A single turn carries every row of the set below to another of its rows. Some are shown first; where does it send the rows asked next?
K_497: [-0.63  0.86  1.30  1.22  0.95  1.15  2.75 -4.38  1.35  0.11 -3.86 -0.28]
K_143: [-0.69  0.75 -1.59  2.94  0.86  0.76 -1.58 -1.42 -4.49  2.17  1.38 -2.01]
K_155: [-2.88 -2.85 -1.39  3.20 -1.28 -0.54  1.21  3.01 -0.82 -1.72 -0.02  0.12]
K_756: [-1.47 -2.81  0.50  3.03 -3.06  0.75  0.26  2.07 -1.82  1.35  1.43 -1.43]
K_236: [-1.96 -2.80 -0.46  3.43 -0.99 -0.23  1.88  1.36 -1.10  3.56  1.54 -0.21]
K_987: [-2.96 -2.71 -2.02  3.26  0.38 -1.59  2.20  2.38 -0.10  0.08  0.01  1.23]
K_456: [-0.69 -2.38  0.41  1.90  0.23 -2.59  0.78  0.87 -0.31  4.23  0.53  1.00]
K_644: [-1.18 -2.16  0.09  1.04 -0.27 -3.50 -0.64  2.54  0.05 -1.51 -1.47  1.35]
K_577: [-1.34  0.51  1.09  2.26 -0.63  3.27  2.93 -3.76  0.51 -1.21 -3.12 -1.58]
K_580: [-0.91  0.68  1.28  4.12  0.65  3.55  1.04 -2.49 -0.19 -3.82 -1.44 -1.07]
K_967: [ 0.45  1.07 -0.43  1.61  0.78 -0.48 -3.14 -1.35 -4.06  1.41  0.50 -1.82]
K_687: [ 0.41 -2.09  1.86  0.58 -1.13 -3.11 -1.32  1.41 -0.53  2.40 -0.32  0.44]
K_112: [-1.31  0.51  0.65  2.26  0.64  2.34  3.51 -4.24  0.93  0.00 -3.18 -0.79]
K_633: [-1.89 -2.31 -1.06  1.91  1.06 -3.45  1.10  2.15  0.29  0.27 -0.97  2.00]
K_8: [-0.57  1.00  0.74  3.60  3.90  0.76  2.13 -3.67  1.22 -0.78 -1.95  1.02]
K_542: [ 0.34  1.20  2.51  2.58  0.91  1.74 -0.57 -2.68  0.30 -4.09 -2.56 -0.53]
K_401: [-0.49  0.63  1.89  1.26 -1.02  2.47  1.77 -3.75  0.53 -1.90 -3.79 -1.60]
K_7: [-0.13  0.83 -0.85  2.36  0.18  0.65 -2.60 -1.23 -4.44  1.19  1.06 -2.37]
K_997: [-0.34  0.87 -1.54  2.46  1.95 -0.24 -1.51 -1.80 -4.01  2.97  1.13 -1.33]
K_982: [-0.10 -2.39  1.90  1.32 -3.13 -1.03 -1.69  2.04 -1.38  0.53  0.24 -1.01]
K_285: [-0.07  0.93  2.06  0.71  0.05  1.23  1.64 -4.05  1.11 -1.04 -4.09 -0.86]
K_163: [ 0.68  1.45  2.14  2.18  2.92 -0.01  0.08 -3.45  1.08 -2.16 -2.83  0.81]
K_912: [-1.51  0.61  0.15  4.80  2.50  2.95  2.66 -3.19  0.39 -1.83 -1.12 -0.24]
K_910: [-1.76 -2.43 -0.19  1.84 -1.68 -1.64 -0.49  3.16 -0.74 -2.62 -0.80  0.14]
K_689: [ 0.36  1.12 -0.77  1.72  1.78 -1.07 -2.49 -1.76 -3.79  2.52  0.53 -1.16]

K_997 turns into K_967
K_910 turns into K_987
Where do these go?
K_756 turns into K_456
K_112 turns into K_285
K_163 turns into K_580

